In the data rows, the value 128 means zero.
Here are some numbered points:
[135  82 167 117 162 107 178 173 127 157 162 147 143  92 148 132 165 177
 123 164 155 130 112 107 126 104 124 127 136 142 115 159] 0
[135 160 128  98 113 103 163 141  83 105 189 172 129 154  86 147 119 118
 112 148 101 135 133 128 161  95 171  93 139 121 118  92] 1
[117  72 155 127 150 101 176 173 133 167 165 146 136  89 154 120 159 186
 121 154 162 135 123 105 133 101 118 139 140 148 142 153] 2
[172 148 140 132 128 198  61 157 189 187  76  77  56 146 139  68  60  73
  80 184  71 202  80 195 169 204  79 137 106  58  62 208] 3
[163 175 149 169 164 158 117 168 123 131 109 170 133 125 116 108 164  96
 138 123 136  92 199 162 100 113 171 148 121 120  80 110] 4
[ 78  55 140  82  51  77 171 168 141  68 195  74 126  61 175  78 153 205
 142  94 188 145 146 103 137 111 127 166 186 156 194 133] 5
[107 142 108 154 142 175 191 118 131 165  93  83 115 101 145  83 156  99
 121 161 111 137  77 171 121 137 135  86 131 141  92 113] 6
[135 166 133 105 162 163 190 139 154 149 134 105 112 128 127 134 146 113
 150 165 161 114  70 109  77  91 136  80 134 166 134 109] 7
[ 69  89  46  89  89  74  89  46 128 120  94  39 168 215 109 195 146  62
 200 100 109 102 104 107  99 178  82 135 130 144 202  76] 8
[144 155 128 103 101  89 154 103  80 132 190 135 110 149  77 170 133 114
 138 158 136 134 120 143 121  99 165 106 168 128 120  93] 9
[137  78 153 123 164 122 185 170 145 147 160 132 152 101 157 143 165 174
 133 173 130 144 109 121 134 111 163 140 127 132 125 155] 10
[116 187 125 158 103 172  59  83 179 158  70 134 139 100  67 115 108 167
 153  92 161  90 162 108  59 113 129 161  80 133 162 108] 11
[133 154 129  96 113 106 166 137  84 100 191 171 124 160  88 153 113 123
 109 149 103 137 135 128 158  98 170  98 137 118 121  95] 12
[ 65  66 100 107  79  97 144 115 112 132 185  98 114  94 160  83 136 201
 157 101 198 100 117 103 107 123  81 171 181 163 182 161] 13
[200  47  29  61 219  85  48  44  41  36  21  91 117 210 234 240  47  28
  74  21 212  47 102  53  85 135  47   0  10 115 206 166] 14
[140 156 136 102 118  95 167 146  79 105 187 171 122 156  91 149 120 114
 117 160  92 135 144 128 158  97 179  90 135 124 123  87] 15
[136 160 129  98 114 104 167 136  83 109 188 170 124 157  91 149 120 122
 114 155  99 140 137 129 162  97 177  97 140 118 123  94] 16
New points follow, each followed by the numbers of its three nearest points above, nearest first.
[200 175 140 116 136 215  38 174 204 207  63  83  41 166 158  56  37  52
  63 189  68 212  82 195 179 219  49 136  85  44  50 227] : 3 6 4
[184 145 131 129 140 198  59 161 187 195  76  85  56 140 150  67  60  70
  74 182  70 201  76 184 179 205  67 148  95  53  62 212] : 3 6 4
[119 186 128 159 103 175  59  80 179 162  73 134 139 100  67 111 110 168
 154  93 161  91 157 105  57 111 129 164  82 137 159 108] : 11 4 7
[119 187 121 153 115 176  68  88 178 153  69 120 129 107  71 124 112 159
 144  87 162  80 162 111  61 109 121 159  81 118 170  97] : 11 4 7
[120 178 128 158 103 166  56  81 172 164  70 130 114 104  64 120 102 163
 154  91 167  83 164 111  59 105 139 158  76 129 165 107] : 11 4 7
[138 120 173 128 133 133  62 183 109  58 123 188 162  94 152 137 182 102
 129  78 146 128 193 138 158 111 177 149 131 163 106  97] : 4 1 15
[134 194 151  56 129  61  83  52  76 182 170 125 162 190 106 218 121 103
 153  87 143 105 147  85 101 107 170  77 165 104 134  87] : 9 1 16
[ 90  53 194  86  75 101  89 211 115  48 141 182 154  35 196  98 182 194
 104  61 173 196 207  88 195  82 156 150 189 178 195 104] : 5 2 0
[115 189 125 158 100 174  60  82 180 161  71 131 142 100  67 113 105 167
 153  90 163  89 160 108  58 115 127 164  80 132 161 109] : 11 4 7
[133 127 139 103 180  88 165 152 121 141 177 170 132 129 141 143 125 131
 127 148 164  96  85 148 166 116 122 126 132 169 106 123] : 0 2 10
[ 11   0   0 236  39  11  60   3 221   0  30   4 241 220  42 168 169 127
 254  58  53 115  31 214   1 255   0 240 162 181 199 135] : 8 13 11
[128 124 135 150 138 160 182 128 164 168  82  55  85  99 161  87 155 110
 130 183  85 167  92 186 110 147 152  80 139 134  86 137] : 6 7 10
[125 128 133 147 119 124 190 118 113 122 165 128 115 119 102 132 153 145
 129 153 121 139 129 134 108 128 153 144 160 138 110 127] : 9 10 16
